In the rows, 128 means zero.
Each path below is one point turned by a fixed rotation once a step. After each direction that follows a path, write how fast that rotation turns it, in degrees a step (0 if it stays still).
Each turn is a multiple of 5 degrees from 10 to 175, or 0.
Each row of a path follows its step; steps can be skipped.
Path 1:
step 0: [127 128 118 134 132 129 128 115 127 125 137 115 132 122 126 131 122 117
 128 129 121 130 127 118 133 130 125 133 122 124 128 136 115 130 132 118
 115 141 131 131 117 119 130 124 129 127 122 125 129 124 124 129 134]
step 1: [135 125 129 124 117 121 133 125 130 124 129 127 126 130 130 128 128 131
 124 132 124 120 136 119 135 119 130 124 124 121 136 139 122 133 145 121
 128 127 127 125 132 122 120 116 122 134 126 135 131 141 137 133 130]
step 2: [134 124 138 139 125 125 122 126 123 124 142 124 127 124 135 127 125 129
 129 129 133 126 130 123 129 127 136 128 121 133 114 129 130 130 137 117
 129 132 122 129 122 125 117 127 123 126 142 114 120 129 136 126 124]
step 3: [126 119 124 130 119 121 126 118 124 133 130 126 138 127 113 128 127 136
 137 124 129 128 129 125 119 122 128 124 127 120 127 131 131 137 129 126
 128 126 121 141 119 110 130 128 126 122 134 137 125 129 134 118 125]
step 4: [131 116 122 133 124 128 120 130 128 132 133 129 136 127 135 149 137 135
 118 121 125 124 126 125 130 122 136 129 123 121 135 129 125 133 135 118
 123 121 127 127 120 133 133 139 127 126 131 125 135 122 135 127 126]
step 5: [121 123 128 128 119 123 124 113 125 133 122 127 129 114 134 129 127 128
 132 130 138 128 132 132 132 124 129 139 125 131 133 125 120 115 129 119
 126 130 127 127 125 117 115 131 124 116 122 126 138 122 139 129 133]
step 6: [121 127 116 133 124 128 131 132 124 129 140 121 128 129 129 132 137 132
 134 124 127 129 126 114 136 115 127 134 125 132 127 123 123 128 127 115
 128 136 142 127 123 123 122 125 136 125 120 133 126 140 129 119 127]
step 7: [135 124 132 131 124 123 134 119 123 135 129 128 140 134 130 119 121 134
 126 138 134 124 129 110 131 122 137 127 131 126 135 131 121 136 137 123
 124 138 133 131 131 139 118 133 125 122 127 129 131 125 128 131 121]
step 8: [127 134 132 134 138 131 129 128 124 126 135 135 135 125 127 128 122 126
 133 125 132 126 119 130 133 119 126 138 126 121 124 124 124 146 134 121
 122 127 123 127 117 119 112 124 114 125 134 127 131 134 130 128 130]
step 9: [132 131 127 134 121 123 126 133 132 136 133 129 134 128 130 128 132 137
 140 127 130 123 146 127 134 131 136 125 122 117 125 131 116 138 121 119
 132 125 125 138 130 120 125 133 125 130 135 132 138 129 126 119 131]
step 10: [131 121 132 125 135 118 119 121 139 139 136 129 132 134 131 135 141 127
 130 126 118 127 124 126 135 131 129 133 125 138 136 130 122 135 134 121
 125 135 120 132 124 123 122 133 129 121 131 124 121 116 132 123 134]
Speeds:
[128 127 127 126 127 126 127 130 132 126 130 127 127 129 130 128 130 128
 130 131 128 127 130 131 130 129 128 129 126 130 128 127 126 125 129 125
 131 131 127 127 131 126 126 128 128 130 126 128 127 130 130 129 130]
85
Path 2:
step 0: [136 132 119 126 128 137 130 127 119 133 123 127 120 132 136 137 132 132
 124 128 129 131 128 123 132 133 129 119 128 118 126 123 130 139 128 127
 109 127 135 133 124 130 135 131 127 141 135 116 125 132 125 130 131]
step 1: [131 128 120 119 136 144 125 126 122 130 116 136 123 121 129 120 134 123
 128 127 135 125 120 136 135 129 126 143 120 134 121 125 124 133 138 125
 134 140 129 124 120 126 128 125 124 123 125 128 126 124 129 129 129]
step 2: [120 118 121 130 129 133 126 128 137 131 119 133 129 118 136 127 119 134
 117 121 128 126 132 120 127 118 131 120 123 132 129 122 129 131 127 129
 134 121 124 134 123 117 135 139 128 137 121 121 134 127 135 130 131]
step 3: [129 136 121 135 122 136 134 120 117 124 127 137 123 131 135 125 116 131
 129 125 113 132 132 123 127 127 140 137 128 126 122 114 132 129 123 132
 129 131 133 124 124 134 126 126 124 121 134 124 134 126 132 125 119]
step 4: [125 126 118 132 130 125 131 131 121 121 118 133 128 138 127 126 132 129
 121 130 137 121 115 127 120 125 127 131 135 126 124 130 129 133 128 127
 133 116 133 111 127 125 131 130 129 131 126 113 117 125 129 132 119]
step 5: [127 127 122 119 122 133 125 133 129 129 126 125 123 129 137 126 124 125
 130 126 128 130 126 117 125 139 134 117 123 122 131 120 115 140 128 121
 134 138 127 134 133 122 127 119 116 130 122 118 123 120 126 130 123]
step 6: [124 130 127 119 131 133 122 115 133 121 126 128 126 123 126 129 126 133
 115 128 129 127 128 136 120 130 134 134 112 130 128 114 127 119 134 118
 120 125 131 114 131 130 126 129 121 127 122 124 127 132 130 119 127]
step 7: [116 133 125 126 121 139 125 130 138 125 121 132 130 135 133 129 125 132
 120 133 127 127 130 132 128 132 126 118 129 134 124 133 128 135 127 128
 120 123 140 133 114 133 126 133 129 131 136 117 133 116 128 129 121]
step 8: [139 132 126 121 129 134 133 125 126 134 114 137 134 138 134 119 117 119
 123 132 132 138 118 129 125 128 125 135 132 122 135 117 126 130 124 130
 120 138 128 120 121 122 131 126 123 129 130 130 130 128 129 125 130]
step 9: [139 127 116 123 135 136 118 124 121 125 125 130 130 126 125 135 122 135
 124 126 133 123 117 123 133 125 133 122 119 125 122 126 125 135 136 134
 126 126 136 132 131 130 132 141 130 142 128 117 124 133 129 128 133]
step 10: [122 127 121 118 127 143 125 126 112 130 120 135 127 120 135 124 131 121
 120 122 124 122 135 131 131 134 134 130 123 134 127 126 135 133 135 124
 133 133 125 135 123 125 137 121 129 118 129 125 133 123 128 128 120]
Speeds:
[125 123 126 126 127 130 127 129 130 128 123 128 130 128 129 131 128 127
 126 127 126 128 129 128 127 130 126 127 131 131 129 130 127 130 125 128
 129 129 127 129 132 128 129 129 132 127 128 128 128 129 127 129 126]
135
[128 128 129 128 129 131 130 129 130 127 128 126 125 129 127 131 128 130
 126 130 127 129 129 124 130 126 128 125 128 127 128 130 127 125 130 130
 128 127 125 127 128 128 127 130 131 133 129 123 127 126 128 129 129]
160
[124 130 126 131 128 128 128 127 128 130 128 128 129 124 131 131 125 128
 128 129 131 132 125 125 128 126 129 124 129 126 129 127 126 128 129 128
 127 131 127 125 130 128 128 128 129 127 127 132 129 128 127 126 129]
120
Path 3:
step 0: [128 127 121 133 128 134 125 131 127 137 121 131 119 135 142 122 124 120
 122 126 130 123 126 127 132 131 134 129 122 115 114 128 131 121 124 142
 139 131 121 129 119 129 136 138 124 130 127 124 126 109 126 131 120]
step 1: [123 126 126 133 135 127 128 128 121 124 116 124 131 130 121 129 121 133
 119 131 125 120 118 124 127 140 141 135 128 128 115 122 129 118 134 131
 121 126 132 139 123 124 129 139 124 113 118 119 135 123 127 132 133]
step 2: [132 127 120 127 129 119 131 130 138 124 126 131 137 130 115 124 123 126
 128 126 135 114 123 139 121 132 139 122 130 117 130 136 121 127 122 130
 129 121 128 132 122 123 134 126 120 122 117 123 122 115 136 123 117]
step 3: [129 143 117 132 124 124 128 128 124 117 126 133 129 133 111 126 133 119
 128 125 131 123 121 118 136 136 128 127 125 122 129 137 123 117 131 125
 124 131 132 131 146 134 132 138 127 125 127 114 121 133 132 125 123]
step 4: [133 141 124 137 129 130 124 126 127 129 133 148 128 126 130 130 109 131
 116 129 131 122 125 132 122 127 126 121 125 125 135 127 112 129 122 124
 134 129 125 126 134 133 136 142 134 132 125 123 127 129 140 126 125]
step 5: [129 135 124 134 125 132 119 126 119 139 127 130 125 130 122 129 130 121
 123 142 126 130 134 118 140 136 134 122 131 121 123 120 121 127 124 130
 139 136 124 133 132 123 147 134 139 125 122 131 117 122 126 136 131]
step 6: [128 133 131 139 141 129 135 131 126 125 118 131 127 133 131 131 122 134
 120 130 124 120 127 122 119 143 131 124 137 121 121 118 129 135 133 112
 124 126 119 129 128 124 134 127 136 117 123 138 127 122 138 137 128]
step 7: [134 117 130 124 130 138 129 135 125 126 126 126 134 150 123 120 135 125
 125 125 129 123 130 133 135 133 135 117 131 116 134 131 131 130 127 118
 122 130 125 133 126 128 142 132 121 125 117 138 117 128 135 128 120]
step 8: [135 141 123 141 136 134 122 134 127 123 124 128 131 140 132 123 129 127
 133 111 132 118 118 130 145 135 125 124 130 129 127 126 132 119 126 122
 131 123 121 132 136 133 121 134 120 123 132 131 130 132 135 138 123]
step 9: [133 131 119 136 118 141 118 123 126 134 123 132 140 133 133 131 115 136
 121 121 139 129 120 137 137 135 132 127 124 127 133 131 126 131 127 121
 136 127 133 136 117 134 142 130 122 127 122 124 131 138 126 127 135]
step 10: [130 140 117 130 130 126 129 126 129 147 120 127 131 119 121 135 127 128
 126 129 130 125 125 131 140 126 129 121 131 130 131 128 136 127 127 123
 140 128 119 135 138 119 138 118 122 111 123 121 128 126 123 139 131]
Speeds:
[129 123 127 129 128 128 128 129 127 129 129 131 128 129 127 130 127 134
 128 128 128 131 125 130 125 127 127 126 128 128 131 127 126 129 128 127
 125 129 128 129 129 126 129 130 126 129 126 128 129 126 126 127 130]
140
[127 127 129 128 126 126 129 127 129 127 127 129 130 126 127 130 127 130
 131 129 131 127 128 127 129 131 131 129 129 128 127 123 130 132 128 129
 130 126 128 130 127 124 131 126 131 126 127 127 129 127 126 127 129]
85
Path 4:
step 0: [129 129 122 123 120 127 126 128 132 126 132 127 134 122 122 115 123 130
 119 140 131 126 136 130 118 130 115 117 123 118 124 129 128 121 136 122
 131 121 121 124 132 129 127 142 119 124 125 132 124 125 137 136 136]
step 1: [135 123 136 112 134 126 126 122 115 127 122 125 132 130 126 129 134 124
 133 127 133 132 134 131 126 131 123 139 139 138 130 124 127 118 133 125
 130 124 139 135 135 143 132 133 132 123 137 131 131 118 128 125 130]
step 2: [131 141 127 132 136 132 123 136 124 139 129 138 140 131 130 120 131 128
 124 129 125 120 129 126 132 139 122 134 129 124 128 133 120 119 138 138
 138 130 120 124 131 126 124 124 120 133 119 124 137 119 122 128 130]
step 3: [133 128 132 123 116 128 130 130 133 134 130 130 133 117 116 119 118 126
 127 124 128 125 134 132 120 135 127 134 127 126 116 123 129 135 118 117
 136 126 129 141 127 130 128 124 132 119 133 128 129 119 115 134 134]
step 4: [131 130 125 118 135 131 115 122 126 115 133 128 122 129 131 123 119 144
 127 120 127 132 125 131 129 132 120 139 125 125 132 127 128 120 133 133
 132 126 134 130 127 131 134 129 106 130 135 127 125 126 120 125 122]
step 5: [119 128 122 126 122 138 123 122 125 129 125 136 147 119 129 133 125 128
 130 127 120 126 123 125 122 126 128 125 136 123 118 126 131 117 121 138
 125 124 125 130 126 135 130 138 132 136 121 127 136 115 126 137 134]
step 6: [130 132 138 129 139 131 134 136 115 128 133 127 138 128 115 126 132 137
 138 127 127 122 135 131 113 128 126 134 121 127 130 125 137 126 121 138
 124 124 131 133 127 127 123 119 126 117 134 133 124 131 121 126 123]
step 7: [131 129 130 125 120 136 131 122 131 130 133 118 133 142 135 123 121 127
 114 126 121 136 134 129 123 140 127 133 130 118 126 137 138 125 133 135
 132 115 128 130 126 127 134 125 123 136 117 126 122 130 125 135 131]
step 8: [137 114 125 138 133 132 122 122 123 131 129 134 133 121 126 138 128 125
 138 125 125 126 128 117 129 131 136 139 134 127 123 128 126 130 112 125
 131 116 134 135 134 135 137 123 121 123 129 124 123 120 131 128 126]
step 9: [137 129 133 133 130 125 128 132 134 111 134 130 131 121 127 126 129 136
 133 129 123 119 134 130 118 127 121 137 131 122 130 130 135 132 123 138
 134 126 118 110 124 123 127 130 121 137 116 131 131 132 127 125 127]
step 10: [128 122 134 125 111 130 127 123 120 127 127 119 140 131 134 138 128 137
 125 122 125 125 140 123 128 124 134 126 136 127 131 117 138 133 122 123
 127 127 137 136 125 124 138 125 138 132 125 129 133 130 116 122 131]
Speeds:
[130 125 128 129 128 127 127 128 130 130 127 129 127 128 128 127 124 125
 126 127 127 131 127 127 128 130 127 127 123 129 127 131 128 131 129 127
 129 126 126 131 126 128 129 124 126 126 129 125 128 129 126 129 128]
85
[130 129 127 129 126 127 127 129 130 125 127 133 126 125 129 127 129 130
 126 128 126 128 130 128 131 128 128 129 131 131 129 127 130 131 127 127
 130 131 128 130 128 126 128 128 127 130 128 127 130 125 124 125 129]
55
[127 128 126 130 125 125 127 126 129 129 131 122 129 126 125 127 129 126
 127 128 125 130 130 127 130 126 127 126 127 131 125 129 128 130 127 131
 129 128 130 128 130 131 128 129 130 129 127 129 129 125 127 127 126]
155
[130 125 128 129 129 126 129 129 126 128 131 128 128 131 128 127 126 132
 130 131 131 126 127 128 129 127 130 130 126 131 129 129 126 126 125 128
 125 129 128 130 130 130 127 127 129 128 130 127 127 126 126 124 127]
155
Path 5:
step 0: [124 116 120 144 129 132 130 129 126 121 131 126 131 123 131 132 119 139
 127 124 118 130 130 121 135 117 129 126 133 124 135 123 138 140 140 129
 132 119 130 135 129 123 125 123 135 129 128 129 125 127 127 123 140]
step 1: [123 114 111 130 131 138 129 130 123 123 128 126 119 127 135 136 118 132
 136 130 127 130 131 124 122 116 129 127 127 124 141 125 126 138 136 139
 133 127 128 137 121 126 124 132 130 125 122 133 121 131 124 126 125]
step 2: [126 118 120 126 132 126 130 124 121 130 125 124 126 125 137 127 126 134
 138 127 130 124 136 129 127 118 135 123 121 126 136 124 134 125 132 135
 137 114 120 144 130 130 129 135 131 125 125 132 112 138 134 127 120]
step 3: [130 135 123 122 124 122 131 126 126 125 125 124 119 121 141 125 122 134
 132 122 129 130 138 134 139 122 129 114 133 127 128 123 133 130 128 144
 134 123 122 131 129 125 136 138 138 130 127 137 119 135 130 126 124]
step 4: [120 129 127 123 130 112 133 127 128 126 127 128 126 128 126 124 118 129
 132 126 118 121 129 135 137 120 125 123 126 130 122 115 138 134 128 139
 131 129 128 131 131 126 130 138 137 129 128 133 116 133 118 118 136]
step 5: [122 125 129 129 136 128 125 129 121 120 125 133 121 130 128 124 104 134
 138 123 120 124 129 127 131 120 123 130 128 125 121 118 132 119 125 138
 139 135 133 127 132 131 131 125 128 130 130 138 125 130 125 121 136]
step 6: [127 124 126 127 136 124 119 119 129 124 137 129 129 128 136 128 114 129
 130 125 131 118 126 128 130 115 130 142 135 111 126 119 132 127 131 134
 130 133 128 136 131 130 129 123 125 130 129 143 124 136 132 124 133]
step 7: [125 132 112 120 136 125 119 123 129 128 134 128 125 131 138 132 116 137
 135 126 135 127 122 119 138 123 140 130 125 127 128 125 133 132 133 136
 126 134 128 140 134 129 132 127 126 128 137 136 133 134 133 131 133]
step 8: [124 122 116 121 132 124 127 134 137 128 136 127 137 118 135 125 126 132
 137 120 128 125 133 126 143 118 134 131 125 135 128 121 135 136 131 135
 131 125 140 138 127 128 132 129 128 125 135 132 134 125 137 128 130]
step 9: [121 120 118 133 132 130 130 124 135 120 135 138 126 121 129 134 125 133
 136 122 124 123 133 116 143 127 128 123 131 133 131 121 133 125 133 143
 126 124 135 132 116 129 135 131 134 129 128 125 124 121 135 123 133]
step 10: [126 117 122 136 122 135 129 127 126 123 125 129 135 126 131 130 115 131
 130 133 127 113 130 124 138 123 127 129 132 128 144 123 131 125 136 137
 125 130 131 132 122 128 128 136 139 123 133 125 116 131 131 119 132]
Speeds:
[127 128 126 124 129 128 128 125 126 127 130 125 127 127 129 127 129 127
 133 128 130 131 129 127 129 129 129 130 128 128 129 129 127 129 129 128
 127 123 131 128 128 129 125 130 126 127 127 128 127 127 128 133 128]
60
[126 130 129 125 126 130 126 129 126 129 129 128 126 128 125 127 129 126
 127 128 127 130 130 130 127 129 127 129 128 127 129 125 129 126 130 130
 129 128 126 126 134 128 129 132 130 126 125 127 125 129 128 126 127]
40
